One turning vector, and how many steps it has turned
The counts run from 0 to 1106.
[144 134 168 116 100  75 116 155  92 104 165 103 119 147 107 184 164 111
 103 172 111 136 141 120 132 112 121 108 127 127 143 123 124 154 161 103
 158 154 100 120 175  82 119  96 108 128 128 142 115 118 171 151 113 100
 148 113 170  49 159 135  94 103 126 108 108 129 135 100 168 158  85 156
 125] | 595
[126 145 168 135 116  89 121 152  85 117 186 121  99 111 113 174 179 109
 141 153 105 127 150 129 162 111 112  87 130 103 135 138 137 148 151  87
 143 180 115 126 147 120 111 128 127 136 117 145 103 100 199 138 126 103
 119 122 160  62 162 109 109 132 105  64 127 143 134 111 157 176 135 137
 136] | 1001
[125 162 152 116 111  78 114 141  96 118 173 116 113 114 111 184 177 115
 139 149  98 133 131 127 156 117 101  70 129 106 145 147 103 135 157 108
 142 180 130 121 139  95 112 139 119 131 101 126 110 113 193 135 105 110
 157 123 138  71 174 124 101 112 122  65 118 130 133  95 155 168 132 145
 150] | 1085
[138 139 140 139 116  95 108 142  91 102 161  83 122 135 103 201 169 113
 105 146 110 132 124 148 153 123 109 101 130 110 161 103 102 139 169 124
 160 153 122 114 158  75 106 108 120 137 124 122 116 117 168 140  99 120
 138 133 129  49 156 144  69 127 139  89 103 130 149 112 165 121  92 142
 128] | 285
[133 127 169 126  93  76 108 142  90 127 158 112 105 140 100 174 166 103
 109 146  97 112 148 136 148 110 119  93 144 123 154 110 125 150 156 108
 175 149 116 109 160 119 125 126 128 132 128 139 101 124 194 142 109  82
 157 120 148  60 152 129  92 135 115  87 116 138 131 109 172 163  83 134
 130] | 230
[133 142 146 118 123  87 106 138 100 117 169 100 121 126 113 197 178 101
 153 148 117 149 133 140 146 136 110  72 149 106 176 134 127 128 183 119
 153 162 128 111 151  93 127 139 128 128 126 125 108 125 170 139  95 130
 144 123 141  65 124 107  78 145 141  61 110 135 128  82 159 136 138 119
 133] | 336
[134 155 140 181 107 103  86 139  88 111 157 126 117 129 117 183 161 103
 128 148 103 124 125 138 177 121  89  67 148  98 119 123 125 132 176  98
 156 163 127 106 140  91 111 119 134 139 101 139 111 108 182 148 115 111
 125 136 105  64 141 111 101 140 141  80 124 146 138 118 169 157  95 135
 148] | 475
[141 139 142 163 143 109  79 143  85 108 183  90 131 135 105 201 162 120
 150 166 124 144 115 129 171 145  92  89 142  94 144 113 127 126 180 112
 134 164 123 118 150  87 121 116 115 135 113 138 111 116 138 141 116 140
 105 126 144  53 129 110  62 148 138  85 117 140 135 111 167 124 129 136
 131] | 1041
[119 147 154 121 125 105 110 149  78 132 177 126 111 101 118 171 172  94
 131 149 105 117 126 152 155 112 105  56 145  94 137 151 100 131 159 122
 162 182 137 128 140 112 122 128 123 123 104 125 114 123 194 125 104 109
 130 124 140  65 164 112  99 138 113  72 115 148 120  88 152 159 124 129
 143] | 149
[128 138 148 114 137  97 109 144  86 130 181  86 117 133 103 191 166 110
 147 162 114 148 115 125 138 136 114  71 139 103 165 133 116 118 157 136
 150 168 132 119 146 101 120 128 108 114 120 121 112 128 163 135  96 121
 148 113 157  51 135 114  63 138 118  76  94 141 114  77 164 132 122 145
 133] | 432
[153 145 130 164 125 102 111 151  66  98 150 123 124 122 101 188 148  97
 123 173 103 124 102 138 171 100 110  82 139  95 135 115 114 133 176 117
 137 164 129 117 137 107 119 112 127 134 115 146 123 111 163 133 123 125
 106 116 141  55 151  87  87 166 125  68 118 153 137 127 167 150 104 123
 147] | 572
[138 132 166 124 132 104  93 155  84 119 166 128 142 105 131 178 161  84
 126 167 108 145 149 154 143 129 106  72 170 101 155 140 130 131 189 126
 142 145 110 122 188  86 127  91 140 132 106 140 132 133 178 148 102 131
 108 127 133  72 138 108  90 133 144  98 131 132 113  96 152 145 106  93
 118] | 551
[139 115 141 148 126 103 109 156  73 116 160 105 117 139 105 172 142  95
 102 163  87 125 115 142 162 105 110  97 141  96 152  99 130 140 152 121
 178 143 120 112 161 113 127  94 125 132 124 130 139 126 174 137 127  98
 120 123 148  36 146 129  73 145 114 109 113 141 122 115 173 145  73 113
 126] | 180
[118 139 160 129 107  92 109 149  79 117 181 104 107 134 107 178 171 106
 104 154 109 108 128 137 161 113 119  89 136 112 147 118  93 137 157 117
 175 171 124 122 132 121 116 132 135 124 130 120  95 137 176 134 121 107
 141 119 156  40 153 128  85 150  92  84 110 139 137 112 174 159 115 135
 146] | 330
[147 131 139 176 113 106  94 149  75 108 135 106 113 135 102 184 153  96
 102 158 105 120 113 151 158 107 114  91 139 110 125 101 113 136 180 119
 161 147 120 104 150 101 120 110 133 128 109 152 117 126 163 143 115 106
 127 124 133  49 145 108  76 158 128  97 108 148 138 124 172 137  62 143
 143] | 97
[136 141 146 132 123 105  86 148  80 127 184 126 129 139 121 184 154  71
 122 158 101 130 130 139 170 112 109  58 145 105 115 135  97 115 172 121
 169 154 130 117 147 119 139 131 133 131 107 122 117 132 182 138 113 105
 149 114 135  64 126 108 100 151 105  86 111 150 115  87 160 150 109 132
 152] | 328
[134 127 145 152 133 119  82 157  66 130 166 104 118 131 107 179 152 109
 135 158 105 113 100 149 169 126  97  78 153  92 114 111 116 133 167 125
 176 172 119 105 147 120 119 117 118 138 111 134 115 126 167 129 115 101
 111 131 136  51 128 114  72 164 110 102 110 152 124 107 171 140  97 146
 141] | 1032
[118 142 170 138 134  98  91 144  96 125 198 106 114 119 114 177 178 126
 158 144 120 139 136 131 155 144  88  80 148  97 136 144 141 139 149  99
 149 186 116 123 155  95 110 126 106 138 113 130  99 106 181 135 107 114
 123 127 144  66 136 126  77 129 127  86 117 135 125  99 160 148 133 156
 130] | 251
[152 121 153 121 106  78 118 157  91 117 168 124 126 138 107 185 155  73
 126 171  86 145 143 139 160  97 122  80 144 111 152 120 140 143 158 109
 170 141 116 104 168 118 136 126 128 131 126 138 130 119 186 137 120  89
 145 104 169  66 132 104 102 141 124  84 123 144 117  95 167 162  95 113
 128] | 130
[149 144 141 152 119  94  94 135 101 111 159  98 122 131 106 191 164 114
 148 167 112 155 120 127 137 138 100  78 135 118 139 133 131 124 186 118
 120 149 114 110 164  58 108 102 104 128  86 154 116 103 148 154  87 120
 135 113 130  62 153 116  76 115 148  90 118 126 127 105 160 140 104 155
 130] | 483
[133 127 154 126 151 111  87 154  87 131 182 100 118 114 107 181 159 101
 164 171 109 142 112 142 163 134 106  71 153 103 128 130 153 125 169 121
 137 169 111 106 157 109 127 110 113 134  98 140 114 129 157 131 106 122
 108 103 160  71 131 105  67 152 128  96 119 142 103  97 161 140 121 116
 126] | 159
[138 132 161 149 129  92  91 148  78 118 182 129 144 139 127 159 149  99
 135 157 102 136 149 129 162 134  93  66 169  87 145 136 133 125 158 106
 177 145 126 118 168 107 124 112 121 132 124 127 127 126 195 147 126 100
 125 131 117  52 126 122  88 135 118  94 131 146 121  89 154 157  91 117
 127] | 739
[114 121 166 126 125 109  98 146  79 129 191  96 111 123 118 169 173 113
 139 153 113 133 139 128 139 132 113  83 141 115 136 137 141 128 145 116
 148 161 107 146 158 101 116  95 106 127  96 139 116 117 170 141 114  94
 132 113 160  53 161 139  72 111 100 111 101 135 100  97 156 162 114 152
 123] | 725
[137 143 166 123 108  84  82 156  81 131 166 130 122 124 110 158 161 106
 117 172  97 112 129 136 162 116  91  67 148 118 108 132 106 144 172 112
 165 169 113 101 155 114 122 130 129 131 100 134 106 134 192 145 106  96
 149 116 146  75 142 118 119 134 118 100 111 137 122 101 170 172 101 141
 150] | 607
[147 125 137 138 118 103 117 155  84 100 168 130 134 135 111 195 144  66
 115 174  79 144 131 141 172  91 112  74 125 105 120 127 121 119 147 114
 151 134 129 120 169 102 129  89 122 140  97 131 149 109 168 132 124 107
 118 112 148  62 154 108 101 122 115  90 128 141 110 107 154 151  92 111
 142] | 966
[130 155 145 176 112 118  89 142  75 113 165 111 117 131 120 178 166 112
 107 148 115 116 128 144 154 121  96  75 139 103 115 125  93 130 172 115
 158 165 125 127 148  85 113 103 131 135  90 135 115 117 172 154 116 107
 127 134 100  48 160 131  92 135 121 102 114 145 135 127 168 151  86 156
 149] | 379
[127 149 167 153 126 102  92 139  95 108 174 105 111 121 112 201 187 110
 142 140 130 145 157 143 146 139 117  89 142 103 145 127 144 136 188  98
 135 170 120 133 159  97 112 121 127 136 113 147  95 108 170 149 104 131
 119 129 133  68 134 100  77 144 150  64 122 137 135 105 167 130 131 140
 117] | 156
[134 147 172 149 131 101  92 150  87 108 182 123 136 107 131 171 166 122
 150 165 117 141 156 120 150 151 103  83 159  95 157 140 135 136 170 102
 130 159 113 136 173  95 104  94 124 137 114 139 117 114 172 151 119 134
  95 133 142  64 141 110  87 125 130  85 136 130 132 102 160 156 128 124
 118] | 73
[144 162 142 164 115  90 115 149  75 101 156 133 121 117 110 183 155 116
 120 157 102 112 118 134 171 112  94  79 137  88 142 120 112 145 169 104
 154 173 130 112 139  93 108 126 122 137 112 131 115 107 187 133 114 105
 117 139 129  55 158 108 106 148 137  66 120 144 152 123 164 159 103 139
 142] | 476
[131 120 157 121 134 101 115 169  71 114 186 103 121 128 114 179 157 102
 120 156 110 136 137 130 137 121 118 105 143  94 153 125 136 145 143 119
 166 162 108 139 172 112 130  92 106 117 139 135 131 120 166 136 125 102
 113 117 160  40 141 125  63 119 108 111 104 148 118  88 154 143 100 142
 119] | 545
[130 134 163 101 108  85  77 128 108 127 175 110 123 127 112 190 180 106
 132 163 106 136 150 141 152 132 102  76 148 127 146 127 117 138 183 113
 151 151 108  98 177  92 134 129 137 145 113 125  98 141 180 150  96 122
 156 118 140  73 138 136  93 131 147  92 130 114 120  95 157 140 121 116
 129] | 419
[122 119 146 134 126 109 116 141  80 125 178 101  94 106 103 183 172 100
 126 154  98 117 122 143 155 117 125  83 133 100 158 119 149 130 148 118
 139 160 119 136 137 125 111 106 134 135 101 147 116 119 171 132 127 105
 111 120 151  44 181 122  58 145 112  84 135 136 115 120 171 159 109 106
 127] | 162
[137 130 138 138 132 107 105 153  72 126 153  98 114 128  98 177 147 100
 112 171  85 117  89 154 161 102 103  73 138  96 133 106 111 132 163 137
 168 158 122 106 149  98 124 104 114 128 106 130 128 133 174 130 108  93
 133 121 133  48 160 132  72 141 122 109 106 141 120 108 161 146  80 132
 146] | 377
[137 118 162 119 120  89 105 151  94  92 190 106 134 152 121 198 164  80
 111 155 122 142 165 129 157 115 121  96 130 106 148 131 113 131 158 106
 174 146 117 131 172 104 137 114 127 130 139 116 117 126 165 140 128 115
 137 116 159  45 124 122  89 126 107  87 112 144 123  85 164 139 111 138
 129] | 38
[125 124 159 118 132 107 101 150  84 112 180  93 128 115 118 189 166 108
 101 161 108 133 132 152 146 122 106  89 142 100 159 117 106 133 161 135
 158 158 114 128 175  78 113  81 127 142 121 119 122 141 169 137 111 126
 123 128 144  44 164 159  73 120 124 113 122 117 120 108 159 131 108 113
 128] | 368
